In the rows, zero is written as 128.
Turns, then the turns between two rows, first turn first; the first pair answered
pibob (before |-> after):
[132 136 109 115 114 111 134 155 131 152 163 127 142 121 106 118] |-> [119 126 102 126 135 117 144 158 124 142 143 115 136 125  92 115]
[129 120 128 120 133 124 156 122 115 146 115 132 132 112 137 144] |-> [116 127 127 126 146 123 120 121 140 118 106  99 132 127 126 129]
[117 146 136 136 127 107 132 151 200 110 174 117 122 127 128 130] |-> [123 130 133 136 122 112 186 157 156 141 175 157 118 104 127 144]
[138 150 182  88 121 117 135 125 143 151 123 118 137 137 140  96] |-> [127 137 173  97 139 123 167 129 113 158 103 124 130 126 125 102]
tipu (before |-> after):
[143  97  94 165 135 132 125 130  88 139 139 127 147 120  83  85] |-> [157 116 142  98 100 131  98 101  89 153 161 149 162 108 131 103]
[126 157 148 118 100 120 174 160 183 142 158 158 110 126 168 179] |-> [114 134 107 172 130 122 203 183 168 138 134 143  99 132 124 162]
[171  97 130 143  76 155 116 136 137 137 149 149 156 153 137 124] |-> [165  93 115 165  86 153 121 148 141 129 147 137 151 158 124 121]
zorug (before |-> after):
[108 117 124 117 159 140 148 100  78 123  91 133 143 102 129 137] |-> [118 121 125 114 141 137 170 108  87 138 107 156 140  98 142 149]
[172 134 139 167 130 146 168 128 101 127 148 144 163 128 141 107] |-> [159 128 136 167 151 149 143 117  92 108 127 117 167 133 123  88]
[ 93 107 112 147 190 138 154 139 106 128  94 113 120 150  93 134] |-> [104 123 163  68 167 143 125 100  99 134 102 127 136 136 139 153]
[125 118 111 158 121 119  98 113 114 137 118 151 128 141 114 111] |-> [128 126 130 131 114 121  90  99 113 140 122 156 134 134 127 119]
Pairs:
(2 to 3 turns a pair)
[156 105 101 180  98 114 145 131  77 155 137 165 152 111  85 101] |-> [115  98 117 165 152 130 155 125  65 126  88 132 140 114  64 113] => tipu then pibob
[115 121 147 119 158 138 121 133 107 158 116 134 127  85  99 139] |-> [114 119 138 130 157 135 136 142 110 162 117 142 123  85  92 141] => zorug then zorug
[133 127 125 112 116 115 122 127 128 136 140 133 113 124 142 106] |-> [120 120 125 110 135 119 133 125 110 132 119 130 111 119 131 110] => pibob then zorug
[119 133 132 127 160 144 112 122 111 104 115  99 111 113 140 121] |-> [127 143 114 156 140 132 122 147 150 111 139 105 103 123 146 127] => zorug then zorug then pibob
[104 138 117 107 122 118 108 119 141 124 109 103 131 126 104 137] |-> [121 132  94 137 105 111 139 143 138 144 132 129 126 120 100 137] => pibob then zorug
[154  93 120 143 107 122 133 117  92 138 147 148 140 119 112  98] |-> [147 110 156 100 106 125 101  95 104 123 143 134 148 120 134 109] => pibob then zorug
[108 125 155  96 138 120 136 122 147 119  97 154 131 132 132 169] |-> [ 99 116 133 126 160 120 134 132 146 105  84 131 127 142 107 152] => zorug then zorug
[131 116 122 136 127 123 111 123 133 123 128 113 140 126 105 118] |-> [133 125 124 138 119 119 115 127 151 120 137 113 138 130 112 125] => zorug then tipu
[113 134 158  82 144 136 102 108 127 109 108 106 128 134 139 142] |-> [108 111 116 137 165 138 126 131 109 107  95  98 119 139  97 122] => pibob then zorug then zorug
[127 138 134 111 133 127 174 127 137 141 127 169 125 124 154 157] |-> [104 128 135 108 172 135 158 113 118 118  89 136 125 127 132 146] => pibob then tipu
[136 119 100 171 144 101  77 120 116 139 151 121 162 147 106 105] |-> [142 108 106 159 145 106  93 112  83 157 150 142 165 131 108 105] => pibob then zorug then pibob
[118 131 133 155 158 124 128 116 127 138 100 138 113  98 117 149] |-> [133 149 139 150 131 114 107 116 162 138 125 140 115 102 139 150] => pibob then zorug
[162 140 143  90  91 127  91  94  76 163 127 152 143  92 140 104] |-> [171 162 136 116  65 114 123 127 133 172 162 170 129 102 158 128] => pibob then pibob then zorug
[126 133 121 105 108 136 126 122 119 120 149 119 137 141 122 130] |-> [123 137 118 109 111 134 126 125 128 116 150 115 135 143 119 131] => tipu then zorug
[109 128 111 136 110 115  76 132 133 103 128 120 139 136 113  72] |-> [120 116 121 118 103 121  86 119  96 125 127 146 147 118 119  75] => pibob then zorug then zorug
[ 81 118 122 133 168 137 117 116 133  99  96 106 124 147 114 129] |-> [124 105  92 167 122 126 160 136 109 150 140 168 127 129 116 125] => pibob then zorug then tipu
[103 125 159  98 151 145 138 117 115 124  98 117 131 123 122 131] |-> [123 148 164 100 113 130 127 128 161 134 141 132 133 132 150 142] => zorug then pibob then pibob
[ 98 146 149  92 158 147 135 122 131 110 111 115 118 110 148 156] |-> [122 165 134 118 121 127 109 138 180 111 151 117 123 124 156 148] => zorug then zorug then pibob
[126 134 126  91 145 135 140  95 143 143 130 149 135 139 165 146] |-> [121 134  90 141 156 125 139 122 176 124 134 124 125 157 138 132] => zorug then pibob
[110 144 153 118 137 136 147 127 111 132 124 154 120 117 169 142] |-> [107 154 130 156 140 127 114 142 157 104 133 116 119 140 152 122] => zorug then pibob
[109 100  87 138 136 117 178 123  99 163 146 134  90  79 139  97] |-> [134 125 101 120  94 107 118 110 151 156 187 135 104  90 174  94] => pibob then pibob
[122 111 131 118 126 137 115 126 119 155 140 132 120 105 137 119] |-> [125 118 125 131 119 131 106 130 136 148 150 125 119 114 136 115] => zorug then pibob then pibob
[149 117 129 126 112 136 139 122 126 147 129 157 130 135 149 137] |-> [147 121 113 153 122 133 109 129 148 124 130 126 133 151 132 116] => zorug then pibob
[127 160 138 161 141 106 135 171 178  98 120 104 109 124 118 138] |-> [137 136 153 122 135 119 187 151  99 140 107 156 114  87 129 154] => pibob then pibob then tipu
[129 143 155 110 112 122 107 115 160 112 134 115 131 138 161 141] |-> [124 125 121 158 122 123 177 150 144 133 130 135 110 134 138 147] => zorug then pibob
[119 181 154 109  80  97  95 130 145 120 151  94 134 147 136  96] |-> [136 160 130 137  64  97 164 152 108 162 165 144 124 128 127 102] => zorug then zorug then pibob
[143 140 130 126 101 123  56 103 138 120 148 103 151 137 145 106] |-> [140 133  87 187 104 121  94 142 146 125 152 109 134 143 116  99] => zorug then zorug
[170 136 148 128 109 125 130 142 120 148 162 172 127 136 151 137] |-> [149 127 152 115 151 136  68 114 104 110 120 117 139 143 124 108] => zorug then zorug
[155 135 149  97  86 128 144 101  98 155 147 143 141 121 151 127] |-> [130 123 127 132 121 130 202 127  89 151 121 136 117 125 122 139] => pibob then zorug then zorug
[169 127 125 118  77 110 135 128 143 185 180 182 126 111 185 145] |-> [ 95  99 157  75 185 145 114  86  80 130  69 107 125 110 141 131] => pibob then zorug
[132 118 104 145 135 154  88 104 111 130 104 122 137 134  87  75] |-> [143 110 104 138 120 154 122 107  85 159 112 158 135 118  96  86] => pibob then pibob
[107 120 105 160 163 127 138 139 129 108  85  98 116 135  96 122] |-> [125 154 160  87 120 121  98 105 156 114 121 117 131 130 159 148] => tipu then tipu
[104 129 131 105 174 155 133 121  95  94  84  97 155 122 125 144] |-> [135 141 103 149 120 133 194 165 129 134 141 152 141 118 144 168] => tipu then pibob then zorug
[128 111 117 140 140 136 141 130 100 139 109 138 126 106 126 123] |-> [140 123 135 112 119 132 110 111 112 141 127 144 137 105 149 126] => zorug then pibob then pibob
[101 136 157 104 137 131 105 105 137 109 106 116 123 144 126 141] |-> [119 124 119 157 115 122 169 148 132 140 133 155 107 137 113 147] => pibob then zorug
[105 135 128 151 143 142 101 120 134 114  90 111 102 146  97 107] |-> [128 127 152 108 113 145 116  98  89 151 109 160 114 117 127 118] => tipu then pibob then pibob
[117 119 141  97 155 156 136 132  95 141  94 133 111 124 115 138] |-> [111 129 127 127 154 149 162 158 131 138 105 134  99 135 112 151] => pibob then zorug then pibob
[ 93 140 118 100  88 115 106 136 159  97 138 128 134 120 138 155] |-> [ 82 129 125  87 108 122  96 121 128  93 114 114 140 114 125 145] => tipu then zorug
[125 106  92 141 134 117 158 113 161 143 156 109 128 138 133 115] |-> [133 104 114 105 123 121 124  80 142 146 155 112 144 130 150 107] => zorug then tipu then pibob
[108 124 137 123 157 126 127 124 127 124  95 102 114 123 104 128] |-> [123 128 131 138 132 118 170 145 134 150 122 137 106 118 119 148] => zorug then zorug
[122 124 111 140 130 129 107 142 138 124 112 128 154 157 127 105] |-> [124 113 105 141 132 131 136 146 114 137 104 144 151 147 123 111] => pibob then pibob
[ 85 118 130 137 175 136 147 134 138 103  80  89 116 136  99 142] |-> [129  99  89 181 128 127 178 155 108 151 122 145 117 119  92 123] => pibob then zorug then tipu
[138 151 134 115 109 120 103 118 146 127 156 134 140 127 136 123] |-> [130 143 149  88 123 131 123 109 116 131 134 142 137 117 139 134] => pibob then zorug then tipu
[129 117 103 175 132 131 161 150 129 137 125 133 126 135 111 126] |-> [144 134 149 113 101 132 144 123 134 150 144 159 138 127 159 150] => zorug then tipu then zorug
[122 145 121 140 132 130 166 145 154 124 142 147 114 120 126 136] |-> [102 140 127 132 159 138 154 134 145 108 115 123 115 123 115 130] => tipu then tipu then pibob
[146 122 123  97 155 125  99 139 153 114 150 128 147 144 123 114] |-> [150 125 124  95 148 124 101 139 151 119 154 137 147 142 128 116] => pibob then pibob then pibob
[110 146 122 103 139 123 140 139 146  86 129  82 137 146 132 131] |-> [118 141 127  91 127 124 185 141 122 115 139 121 134 129 146 154] => zorug then pibob
[140 127 148  89  91 138 126  97 116 125 124 153 101 130 154 136] |-> [146 115 119 126  89 134 164 121 109 136 131 170  93 126 137 133] => zorug then tipu
[110 112 130 146 151 122 152 131 134 129 108 124 127 141 129 116] |-> [133 123 126 146 117 113 118 126 153 134 140 132 138 144 146 103] => pibob then tipu then pibob
[114 142 125 125 143 128 109 118 144  96 110  84 127 133 129 123] |-> [144 120 109 135 111 127 160 126  92 148 134 147 131 106 132 124] => pibob then zorug then tipu
[115 129 118 160 151 121 127 144 145 112 121 100 113 140  99 123] |-> [139 137 114 162 121 115 108 142 158 119 148 110 123 142 110 114] => pibob then zorug
[156 138 121 137 106 116  74 122 152 127 155 114 134 134 123  97] |-> [151 106  97 161 124 124 122 133 103 147 137 133 128 116  93  92] => tipu then pibob then pibob
[138 104 127 134 139 133 157 133 112 128 105 123 128 124 127 143] |-> [131 114 143 119 144 133 144 125 124 117 100 108 128 128 137 149] => tipu then pibob
[148 127 103 152 132 115 156 148 114 150 134 134 106 143 138 137] |-> [152 123 130 102 132 121 120 112  81 149 121 133 121 133 151 131] => tipu then zorug then tipu
[135 130 154  81 119 135 143 106 105 149 118 156 142 105 153 148] |-> [108 140 156  84 153 138 116 106 133 112  96 109 137 128 140 142] => pibob then tipu
[121 124 125 123 142 112 103 148 138 104 129  84 123 143 120 142] |-> [130 125 115 137 128 109 153 167 137 126 148 118 114 134 126 157] => zorug then zorug then pibob
[149 129 160 111 138 108 102 126 130 156 147 136 139 117 121 124] |-> [141 122 140 138 158 111 100 137 130 143 135 116 134 126  98 109] => zorug then zorug
[117 132 148  87  99 135 143 132 122 144 136 142 119 135 144 133] |-> [114 133 112 137 110 128 125 155 156 121 140 108 114 155 118 111] => zorug then pibob
[136 128  91 172 137 129  83 134 139 115 129 105 129 145 103  85] |-> [147 118 112 130 130 135  66 103  98 128 124 123 143 126 115  80] => tipu then pibob
[126 140 118 138 143 101 135 163  96 148  95 121  97 129  98 143] |-> [122 149 143 108 151 105 105 141 101 132  84 105 103 130 111 144] => tipu then pibob
[136 108 128 122 127 138 116 115  86 137 114 121 137 106 115 113] |-> [153 134 134 122  88 125 119 129 133 147 151 137 133 114 145 135] => pibob then tipu then zorug
[118 123 110 157 139 133 154 141  97 144 109 135 110 139  97 114] |-> [136 158 138 119 101 123  91 121 153 130 143 125 129 153 141 119] => pibob then zorug
[113 136 149 110 155 130  91 117 147  98 110  84 140 134 133 123] |-> [123 133 104 171 139 118 158 166 162 122 136 113 120 135 120 134] => zorug then zorug
[171 129 137  97  99 121  93 138 120 138 160 122 172 129 141 115] |-> [152 114 102 150 136 124 102 158 117 119 135  90 161 141  97  97] => tipu then zorug then tipu
[133 140 162  87 108 132 114 106 130 138 168 140 112 111 147 156] |-> [135 114 124 138 118 136 165 135  95 156 160 158 102 104 113 146] => zorug then tipu
[162 118 130 110 141 136 111 121 103 128 138 139 143 121 123 117] |-> [166 133 123 126 124 125 136 141 137 136 156 151 133 128 131 136] => pibob then tipu then zorug
[152 135 103 175 123 123 185 163 146 170 144 114  99 149  99 161] |-> [179 148 151  92  86 124  89  99 137 171 165 115 138 139 147 141] => zorug then pibob
[101 131 107 136 149 123  87 141 110 112 115  98 136 138 104 122] |-> [124 132 102 137 122 115  68 137 109 120 138 111 146 133 113 113] => pibob then zorug then zorug
[141  90 134 127 107 126 128 107  87 156 133 171 134 113 154 109] |-> [113 124 142 124 128 120  74 112 166  98 120 106 129 149 154 110] => pibob then tipu then tipu
[116 116 111 106 140 127 129 136 106 124 116 115 106 168 112 137] |-> [132 119 117  94 117 124 140 136  96 144 132 140 109 158 124 144] => pibob then pibob
[116 138 104 142  81 138 143 135 138 120 126 129 117 116 141 108] |-> [116 141 122 113  81 142 120 113 134 113 120 125 129 113 153 108] => zorug then zorug
[110 117 168 142 170 155 110 115 126 135 105 154  97 107 121 170] |-> [118 133 178 133 153 151 102 114 149 136 123 160  96 113 139 178] => tipu then pibob
[144 147 109 128 101 128 169 139 116 159 113 152 111 124 133 140] |-> [117 147 106 142 135 130 162 148 130 127  83 113 102 139 113 139] => tipu then pibob
[135 127 141  87 112 132 101  99 111 119 135 127 133 118 132  91] |-> [142 147 140  98  93 121 136 123 149 128 160 147 120 124 150 117] => pibob then zorug then tipu
[144 152 129 113  99 144  99 126 120  94 135 127 164 149 136 111] |-> [141 145 101 154 106 143 118 148 126  93 135 125 155 154 115 103] => zorug then zorug
[126 108 108 131 140 130  76 102  96 125 113  99 141 127 113  88] |-> [109  97 102 153 160 132 158 134  88 138  99 118 113 121 104 118] => tipu then zorug then pibob
[112 107 121 181 183 132 133 126 103 115 117  98 130 144  90 100] |-> [161 143 128 169 103 108  92 127 160 135 190 129 142 151 141 108] => pibob then zorug
[123 134 150 130 121 130 145 137 144 124 141  96 123 144 121 132] |-> [131 125 148 127 118 134 165 135 115 142 141 117 125 131 120 129] => pibob then tipu then tipu
[ 80 144 168 115 178 138 194 139 153 135 103 139  90 130 118 174] |-> [ 93 166 167 120 152 126 166 145 201 128 134 133  90 145 137 177] => tipu then pibob then zorug
[113 121 144  83 162 139 170 117  77 134  90 145 128 120 124 141] |-> [138 161 148  85 108 117 161 138 158 140 150 162 121 132 167 166] => pibob then zorug
[110 110 119 145 154 128 119 124 116 115 112 113 126 133 110 106] |-> [137 114 106 162 116 119 128 136 123 136 147 142 125 127 121 105] => pibob then zorug then tipu
[159 102 152 140 142 129 121  77  69 156 126 164 111 100 132 111] |-> [179 129 147 150 108 114  78  84 125 149 165 155 118 119 150 105] => zorug then pibob then pibob
[129 147 146  96 121 130 108 122 175 103 141 117 152 123 165 126] |-> [126 127 109 151 135 127 189 164 152 126 137 143 130 115 136 134] => zorug then pibob
[122 139 132 134 130 135 101 116 153 110 120 106 123 125 127 132] |-> [143 136 113 153 102 126 117 128 149 134 143 136 125 117 129 127] => tipu then pibob then zorug
[128 139 145 136 132 118 134 145 148 140 130 125 123 145 122 126] |-> [123 130 139 141 144 122 135 143 137 136 122 121 122 144 112 120] => zorug then zorug then tipu
[ 98 140 147 114 201 151 146 113 170 113  70  64 144 159 137 154] |-> [132 142 153 106 147 144 219 132 158 171 116 142 136 130 175 190] => tipu then tipu then zorug
[109 117 131 121 145 141 142 114  89 143 103 115 136 113 108 111] |-> [114 123 129 122 136 137 102 109 104 133 113  97 144 120 107  94] => pibob then tipu then tipu
[107 106 147 113 150 146 164 116  81 141  89 137 127 113 109 142] |-> [110 104 139 123 148 143 174 125  83 146  93 141 122 112 107 142] => zorug then zorug
[129 120 117 134 127 126 139 136 116 131 131 137 126 121 116 125] |-> [120 121 125 126 140 129 135 132 118 123 117 127 124 121 114 125] => tipu then pibob
